In the rows, 128 means zero.
One turn or mirror swaps these rows in pairs. Which row does each one swap with?
The rows were stretched afterwards, more along some directions than others.
Z_426: [141 133 112 149 139 127 104 127 142 125 164 127 141 135 138 138 151 173
 106 109 130 144 129 127 112 148 104 138 107]
Z_549: [133 126 103  91 150 165 120 143 148 106 146 156 148 121 138 122 130 171
 127 105 139 131 104 157 146 166  90 143 120]
Z_811: [126 132 133 162 141 143 146 147 155 130 148  91 127 132 132 139 139 136
 119 130 131 125 149 119 111 172 114 142 141]
Z_204: [125 139 123 161 169 131 128 142 140 121 149  88 127 120 134 141 134 125
 118 120 139 117 149 130 105 168 125 138 135]
Z_466: [136 149 110 146 127 122 122 120 118 114 150 112 127 148 129 134 124 186
 112 110 135 145 141 126 105 144 109 137 108]
Z_866: [125 112 119 144 136 142 119 147 119 119 146 132 133  89 128 149 172 123
 121  93 133 146 123 113 122 143 111 151 110]
Z_68: [140 137 112 138 134 125 115 130 127 123 162 123 132 135 128 142 143 184
  91 114 118 145 134 135 108 167 104 151 102]
Z_611: [115 118 104 156 129 149 131 144 112 109 135 130 137 102 150 151 158 136
 121 103 149 155 135 108 110 142 117 152 125]
Z_939: [128 118 108 144 126 141 120 146 106 116 139 118 125  93 125 151 161 137
 121  96 141 140 112 105 110 138 111 135 117]
Z_755: [134 134  86 106 148 162 121 140 140 105 142 159 140 121 128 122 128 177
 129  91 138 124 108 163 144 173  98 144 117]
Z_417: [136 165 108 143 128 122 111 118 111 128 146 114 136 150 139 136 134 169
  80 110 136 128 129 131 106 150 110 134 115]
Z_119: [124 131  96 105 159 148 134 137 134 103 138 158 137 114 131 103 133 165
 134 100 144 109 103 169 138 161 111 148 125]
Z_763: [100 132 116 142 121 129 126 128 152 128 129  96 107 144 138 131 125 159
  99 121 152 145 156 143 113 142 107 144 120]
Z_515: [104 132 107 154 151 135 120 147 117 117 156 160 155  82 154 109 131 142
  97  84 127 130 136 121 111 170  92 152 147]
Z_885: [138 149 108 150 120 117 121 132 128 132 146 124 130 149 130 134 131 185
  92 103 133 142 125 135 122 151 108 136 114]
Z_368: [ 95 125 118 142 129 128 125 133 147 119 120 117 123 146 152 119 122 155
 104 126 149 150 157 142 110 137  99 136 129]
Z_472: [ 95 130 108 150 133 132 119 125 153 115 132  99 113 141 136 128 129 152
 102 111 133 140 164 136 106 133 103 136 129]
Z_65: [117 124 107 157 152 153 110 150 121 123 169 152 150  82 142 119 131 148
  96  77 133 133 136 132 112 172  88 142 138]
Z_352: [ 86 123 103 151 139 135 120 135 151 121 122 106 114 130 139 126 144 162
 113 128 136 146 153 141 117 152 103 145 124]
Z_431: [129 133 138 162 144 134 134 138 144 131 145  87 134 136 132 137 127 128
 112 132 141 132 159 118 114 163 110 138 145]
Z_157: [133 142 110 147 141 133 137 137 135 117 140 107 131 132 132 135 111 136
  96 115 150 117 137 142 109 159 115 137 147]
Z_951: [ 96 116 109 144 126 122 118 134 151 120 135 107 118 132 137 126 125 153
 107 119 157 148 155 143 104 136  97 143 123]
Z_133: [123 128 108 139 131 132 128 143  92 115 121 138 135 100 144 147 147 136
 124  91 140 145 121 111 117 141 115 145 123]
Z_400: [131 146 121 140 139 134 135 136  96 134 125 117 134 113 141 140 167 119
 118 114 118 125 116  99 119 131 110 134 124]
Z_724: [107 130 109 159 154 142 116 142 107 113 151 146 145  78 145 109 139 138
 105  83 127 122 133 123  99 167 100 138 127]
Z_249: [112 114 100 167 141 133 118 145 125 128 153 156 155  82 147 112 131 146
 111  86 134 133 131 130  98 167  99 142 137]
Z_351: [140 143 113 141 119 133 112 124 129 111 150 116 127 151 131 133 132 179
 105 105 148 137 118 138 119 144 101 135 103]
Z_131: [131 128 101  98 136 160 127 139 149 100 137 161 134 117 132 121 134 167
 136 106 147 125 108 157 141 169 104 142 121]
Z_492: [142 138  97 139 134 118 111 132 124 120 160 121 125 139 141 143 138 184
 103 110 138 141 125 130 105 153  98 150 100]
Z_701: [146 124 108 141 143 137 121 148 105 114 140 127 128 100 138 157 162 129
 126  99 145 132 121 112 119 138 114 147 114]
Z_682: [139 145 100 138 130 129 123 131 123 111 158 122 133 141 134 139 127 186
 104 100 139 148 112 134 108 163 105 147 107]
Z_64: [ 89 125 123 149 131 137 119 130 149 110 128 112 106 137 137 124 128 146
  93 128 153 145 170 144 114 133 103 139 130]
Z_827: [ 94 122 119 137 120 130 119 125 154 123 118 111 123 140 139 127 125 137
 111 115 150 148 151 136 120 128 101 130 126]
Z_86: [141 135  98 131 117 134 112 130 126 115 152 111 130 139 120 146 136 193
 102 110 141 144 109 131 108 158 104 137 105]
Z_229: [123 133 127 138 128 146 127 138 104 120 133 140 133 101 135 152 156 127
 110 107 132 142 138 106 123 141 113 133 126]
Z_513: [ 90 120 122 156 122 127 117 130 148 119 114 113 117 134 134 124 128 147
 105 114 155 136 167 147 112 126 113 135 127]
Z_236: [127 140 126 167 146 143 132 137 140 125 149  94 128 135 126 134 131 125
 105 133 145 124 158 123 103 168 113 140 136]
Z_580: [131 128 126 147 133 129 128 141  89 123 120 131 138 107 157 146 149 122
 117 108 136 127 130 106 113 137 117 138 129]
Z_771: [130 136 116 163 143 144 137 139 140 132 135  83 140 130 134 147 139 130
 119 119 122 129 157 110 113 168 113 139 151]
Z_524: [100 120 120 137 132 131 126 135 140 118 125 109 120 145 143 133 131 148
 108 126 142 140 173 138 113 134 104 142 130]
Z_943: [146 145  97 137 137 126 121 127 125 115 158 123 129 145 127 136 127 188
  94 101 145 136 115 137 103 160  98 142 102]
Z_100: [140 139 127 158 154 151 139 143 135 123 143  94 130 120 136 138 130 135
 108 129 126 128 151 126 105 176 108 141 137]
Z_173: [ 90 125 118 150 127 134 119 127 143 122 121 112 113 140 135 120 131 140
 104 133 152 139 164 137 108 136 104 141 123]
Z_683: [133 135  91  95 136 158 126 141 140 102 124 155 146 117 126 111 133 174
 129 108 142 117 106 159 145 169 101 133 129]
Z_720: [136 145 102 140 135 122 109 131 133 112 156 130 133 142 136 139 129 182
  97 100 143 135 115 134 113 152 100 137 101]
Z_439: [130 134  93 109 140 167 122 137 139 101 132 146 155 123 136 117 142 180
 125 113 137 129 103 150 137 181  96 147 114]
Z_294: [ 97 126 114 139 116 120 129 128 138 130 113 110 118 134 134 120 117 146
 115 116 145 136 144 132 119 133  99 137 137]
Z_15: [130 133 124 168 138 152 134 148 146 122 166  86 127 134 123 144 139 137
 108 114 140 134 165 120 112 171 104 143 140]
Z_377: [115 119 107 108 148 161 119 137 152 105 144 159 145 116 137 124 143 169
 128 113 135 128 119 157 137 170 101 154 111]
Z_237: [ 99 127 110 136 136 122 123 131 149 126 123 113 118 134 142 108 123 151
 105 120 141 136 146 146 118 145  99 138 129]
Z_575: [107 120  96 156 147 140 125 152 133 121 165 150 149  78 146 103 137 146
 104  86 129 123 123 130  99 178  95 138 140]
Z_366: [111 113  93 153 162 137 121 150 123 129 159 159 157  84 158 120 129 141
 116  77 128 127 124 133 104 175 100 150 132]
Z_256: [109 116 112 170 154 143 111 144 124 124 160 151 155  80 136 120 142 142
 109  87 126 125 142 132 106 168 102 149 127]
Z_305: [144 143  96 141 126 132 119 132 127 130 158 108 124 149 133 134 147 181
 105 119 121 141 126 136 111 161 101 122 111]
Z_784: [138 126 111 135 139 141 125 148 107 126 141 119 128 104 145 152 166 112
 129 102 137 128 124 113 119 151 122 122 128]
Z_214: [136 149 126 162 140 141 141 139 135 130 147  94 131 133 130 141 127 132
  97 126 122 129 156 117 107 171 107 130 148]
Z_719: [130 135 113 146 124 131 116 123 138 124 162 125 146 141 130 136 133 176
  99 112 135 154 122 129 109 147  98 135 105]
Z_578: [134 130 111 140 141 131 126 149 104 121 120 140 143 104 146 152 155 132
 124 103 134 130 115 104 125 141 109 137 122]
Z_343: [133 126 121 147 144 143 118 143 115 121 142 141 128  98 143 150 176 129
 118 107 123 137 139 104 121 141 114 139 125]
Z_504: [136 139 127 164 146 134 145 141 130 134 136  82 123 123 127 142 134 124
 110 121 134 125 149 123 107 149 116 136 135]
Z_603: [135 144 131 160 141 152 139 148 137 120 147  97 126 129 131 139 132 127
 112 116 145 131 155 119 119 174 110 132 148]
Z_666: [130 123 108 139 137 135 131 145  99 123 123 136 133  98 139 147 155 131
 123  94 145 136 119 105 117 144 108 144 121]
Z_220: [139 139 119 145 140 148 140 151 138 118 152  93 118 123 123 146 137 135
 113 127 142 128 150 124 114 173 108 142 142]
Z_178: [114 125  94 151 148 137 117 140 112 124 148 167 154  76 152 111 133 137
 105  87 140 128 134 123 101 173  99 150 141]
Z_494: [131 129 122 132 144 122 138 148 112 125 130 139 131 110 152 147 152 120
 118 101 136 128 117 117 123 133 126 138 125]
Z_568: [131 142 101  98 148 150 121 136 138  95 134 161 154 125 137 112 124 174
 115 105 140 126 109 157 145 160  94 149 126]
Z_702: [134 140 117 152 153 144 136 146 138 120 143 102 127 118 131 129 132 126
 101 117 139 118 144 135 118 174 113 137 146]
Z_304: [116 120  89 151 155 140 121 142 119 115 157 168 150  84 151 103 130 153
 105  86 120 128 134 137 102 173  93 147 144]
Z_937: [138 139  87 104 147 156 124 130 142 102 146 161 140 118 125 105 131 174
 123 106 140 126 101 155 130 163  90 145 117]
Z_982: [131 121  89 103 142 159 118 135 144 100 140 165 150 111 136 113 131 160
 140  90 149 127 112 153 142 174 100 147 131]
Z_139: [ 90 114 118 149 124 144 109 128 159 116 130 106 114 125 136 121 128 148
 112 108 158 152 155 143 114 142  97 142 114]
Z_596: [102 124  93 159 152 130 126 143 109 127 147 160 152  89 154 103 129 158
 103  86 138 120 137 145 107 180 111 155 147]

Z_611 pairs with Z_466
Z_827 pairs with Z_214
Z_771 pairs with Z_472
Z_702 pairs with Z_237

